(in the rows, 128 means zero)
One turn moves every row onto another: examples first, then more rows asked
kopem: [131 164  67 100  98 163 163 122  98 102 140 146 113 138  87 135  99 126]
voz: [144 114 136 106 143 155 145 111 131 132 106 108 140 123 123 146 122 142]
sabib: [144 126 139  97 119 126 140 126 143 150 127 117 141 116 124 134 105 109]
zal: [118 125 120 133 132 149 126 111  99 138  97 123 104 162 113 111  99 143]
vip: [150 110 122  77 112 148 138  79 139 108 121 118 116 116 107 145 106 132]
bokel: [122 140 111  77 120 116 159  81 129 136 115 120 122 105 116 142 117 133]
sus: [135 124 104  87 118 149 138 101 104 142 114 149 103  84  99 114 137 123]
kaz: [123 147  63 118 132 162 163 124 147 132 150 148 107 130 115 114 108  93]
sas: [133 170 136 127 150 145 152  87 110 140 141 149 132 137 122 140  90 112]
puf: [136 129 132 111 136 185 168 126 122 142 110 152 140 108  78 133 104 139]
Zef: [123 153 114 113 128 128 147 119 148 145 100 111  91 144 106 108 131 113]
tegeg: [141 118 106 116 125 167 154 149 106 150 113 113 138 144 122 152  86 120]
Guver: [131 133  81  83 127 138 146  89 121  88 146 147 100 107 109 121 111 127]
golab: [155 149 107 128 120 141 143  81 153 107 108 146  98 143 122 118 121 145]
lomu: [147 145 105 129 132 175 175 103 147 112 102 119 104 139  92 158  83 108]
riguv: [142 157  72 105 111 158 164 115 114 109 150 140 101 107 120 121  81  95]
lam: [136 139 112 112 126 135 131 115 107 136 157 142 102 159 105 151 143 120]
tav: [143 122  81 135  90 123 139 110 121 128 106 127  90 132 109 149  88 111]
Fipa: [123 128 129 110 130 159 157 105 103 162 117 141 125  86  99 129 117 142]
mebuf: [144 161 107 111 136 136 103 114 136 110 124 141 127 151  86 128  94  96]
Tuso: [119 160  78  79 128 147 139  83 115 120 149 118 113 120 101 153  99 133]
Mebo: [143 142 100 111 134 167 153 140 131 128 104 172 145 106  81 116  85 118]
roz: [140 148  87 141 121 166 148 154  99 119 131 136 134 128 116 118  79 117]
rak: [133 107 123 101 128 151 176  97  99 125 110 139  83 137 117 131  99  90]
Kanun: [116 132 121 111 119 150 156 116 159 163 128 109 119 122 105 119 124  97]
dimin: [114 162  87 103 135 139 154  84 117 121  95 149 106 165 102 122  85 139]
tus: [151 138 138 110 111 162 155 147 116 134  96 124 150 137 107 119 101 103]
kitab: [143 153  57 116 119 153 142 130 122 135 106 165 130 104  90 134  98 133]
rabuf: [108 143  65  83 126 161 135  71 108 136 111 136 117 148 102 131 100 120]
beno: [141 149 134 138  94 154 170 114 119 126 123 156 104 163 106 108 107 134]
miko: [163 149 104 103 107 182 148 135  95 113 138 154 136 154 112 128  93 107]
paz: [151 124 115 114  99 160 133  60 143 123 127 143 119 122 123 122 122 131]
dum: [111 108 108 119 135 175 130 115 109 151 109 127 141 158 104 126  83 124]
muso: [147 139  66  94 115 160 132 114 114 128 114 157 107 106  88 135 141 138]
vef: [113 151  97 127 151 148 174 129 137 120 134 148  89 149 108 102  98 116]
Dube: [153 136 107 128  81 174 160 109 127 128 129 172 138 155 110 119  94 117]

muso goes to kitab
Dube goes to dum
roz goes to tus
And these:
Zef goes to golab
tegeg goes to sabib
mebuf goes to lomu

